(in the rows, 128 means zero)
Each named move below is a turn or a mirror, shown by a few rows before and after it. Which moves, in which order, take the first row of each later pair to the second? The first pair is answered.
q_264 (before => after):
[113  81  65 141  98 124 163 108 115  92 103 131] => [128  85 105 172  78 111  88 122 156 100  98 116]
[145 149 124 148  93  96  75 103 121 144 137 129] => [132 146  88 120 115 113 146  88  90 136 139 139]
[141  98 179 112  76 111  26 117 136 161 163 106] => [115  88  94  50 122 140 169  94  65 147 165 132]
[148 205 157 162 117 102 107 136 138 150 116 127] => [132 202 113 125 137 121 189 121 102 142 113 145]
q_3 (before => after):
[158  93 155 123  79 130  77 102 150 124 158 127] => [167  97 147 132  80 127  79  99 150 119 146 134]
[ 78 103 171  93 149 153 120 156 114 134 158 105] => [ 93  64 139  85 132 155 142 133 108 134 159 119]
[125 113 127 147 126 135 109 120 141 170 115 120] => [125 111 124 145 129 138 115 117 137 166 115 118]
[151 154 135 133 110 109 110 124 129 132 117 136] => [136 158 151 134 122 119  99 134 131 132 127 136]
q_597 (before => after):
[149 148 124 128 116 125 127 121 119 127 124 146] => [147 114 127 147 113 123 112 126 142 122 126 143]
[127 171 135 185 128 111 132 132 149 107  83 141] => [106  56 135 124  91 144 114  97 134 128 145 123]
[136 141 128 166 136 122 139 144 140 102  97 118] => [120  80 124 118 107 146 131 114 117 120 137 110]
q_426 (before => after):
[109 139 169 122 138 137 105 143 119 147 142 106] => [108 151 167 139 155 133 110 153 129 135 122 110]
[131 134 145 134  95 119 107 105 139 135 183 109] => [138 168 145 169 116 107 114 122 153 122 157 118]
[121  95  95  83 122 141 184  96  97 133 156 123] => [143 181  97 116 130 117 191 115  95 124 116 134]
Pairs:
(2 to 3 moves a pair)
[131 117 105 140 146 106 174 130 131  84  88 169] => [119  51 125 135 128 112 130 125 152  90 116 151]
q_426 then q_597 then q_597
[162 117 137 145  53 109  82  91 149 135 133 134] => [169 155 139 165  64  93  91 102 154 132 111 137]
q_597 then q_597
[158  96 130 183 118 109 107 125 178 108 102 136] => [137 102  88 140 155 127 190 118 128 100 105 147]
q_3 then q_264
[136 115 126  91 129 128 139 101 122 128 139 130] => [122 136 155 119 161 122 133 132 144 121 125 125]
q_597 then q_3 then q_3
[105 125 115  92 153 134 155 140 123 141 158 123] => [110  97 118  92 137 138 135 135 129 144 167 118]
q_264 then q_3 then q_264
[165 163 100 177 105 108 136 116 146  95  78 141] => [115 200 129 148 168 125 163 151 128 103  92 127]
q_3 then q_264 then q_3
[149  90 144 112  69 131  79  98 122 148 155 123] => [157 174 160 167 105 104  77 139 145 134 108 130]
q_3 then q_426 then q_3
[164 141 111 110  76 138 139  92  77 134 128 155] => [162 160 169 159  91 118  73 127 127 127 114 142]
q_264 then q_597 then q_3
[ 80 100 140  89 142 134 154 144 140 142 168  93] => [ 82 131 147 132 169 120 154 168 167 128 142  98]
q_597 then q_3 then q_597
[105 139 135  99 137 142 134 130 104 139 153 131] => [118 168 124 130 148 125 152 135 113 120 121 141]
q_3 then q_426
[109 176 127 150 175 139 170 155 118 127 106 135] => [102 136 138 178 177 138 141 165 149 113 100 121]
q_597 then q_597 then q_597
[110 134 170 160 165 118 110 155 161 114 117 114] => [120 102 154  82 118 141 111 108 101 154 169 111]
q_3 then q_426 then q_3
[149 128 157 140 114 111  79 100 145 153 147 127] => [121  80 124 163 158 114 132 108 168 112 117 131]
q_264 then q_426 then q_597
[ 86 113 161  72 133 160 130 144 108 145 170 106] => [133 206 155  96 106 132 130 134  96 151 137 129]
q_3 then q_264 then q_597
[145 112  48 135  85 138 168  86 124  76 102 202] => [127 171 164 185 100 119  44 146 186  95 109 163]
q_264 then q_3 then q_3
[154 150 110 173 130 105 131 136 146 109  84 148] => [124  58  97 119 122 138 138 109 132 112 123 137]
q_264 then q_426
[157 146 152 138  96 103  76 118 129 157 152 129] => [116  59 113 160 144 112 137 131 151 105 129 126]
q_264 then q_426 then q_597
[155 112  96 151 115 111 118 129 149 120 108  96] => [140 102  81 111 120 127 153 119 115 127 128  99]
q_3 then q_264 then q_426
[139 163 186  97 122 104  69 110 121 140 166 132] => [ 96  84 132 132 190 114 145 124 159  73 130 133]
q_426 then q_264 then q_597
[166 159 125 150 139 120 168 127 129 119  99 147] => [150 167 160 159 147 120 134 148 147 125 109 131]
q_264 then q_3
[101 114 129  81 139 119 128 153 101 118 167 134] => [122 176 148 119 145  99 107 172 114 117 138 136]
q_426 then q_264
[ 78  98 158 122 176 147 114 157 142 126 161  96] => [121 215 143 137 171 122 137 160 116 130 126 125]
q_426 then q_3 then q_426
[138 148 152 129 101 110  73 129 139 144 118 117] => [108 133 107  81 132 137 160 113  88 139 133 129]
q_3 then q_264
[105  86 122  65 126 157 147 110  93 148 164 124] => [148 216 150 140 125 111 108 143 125 143 107 135]
q_426 then q_264
[150 153 124 175 151 147 112 164 160 130  88 132] => [122  62 105 110 143 183 130 137 137 140 138 123]
q_426 then q_264
[ 93 122 153 104  80 173  91 137 136 150 168  90] => [105 110  92  85  75 174 150 110 108 138 158 113]
q_264 then q_3
[ 96 103 116 128 191 156 168 154 109 137 121  79] => [122  67 146 158 139 144  94 143 148 146 120  68]
q_3 then q_264 then q_3
[130 122 177 137 125 126  79 158 157 139 163 120] => [147 120 170 148 107 119  71 149 161 136 154 128]
q_264 then q_3 then q_264
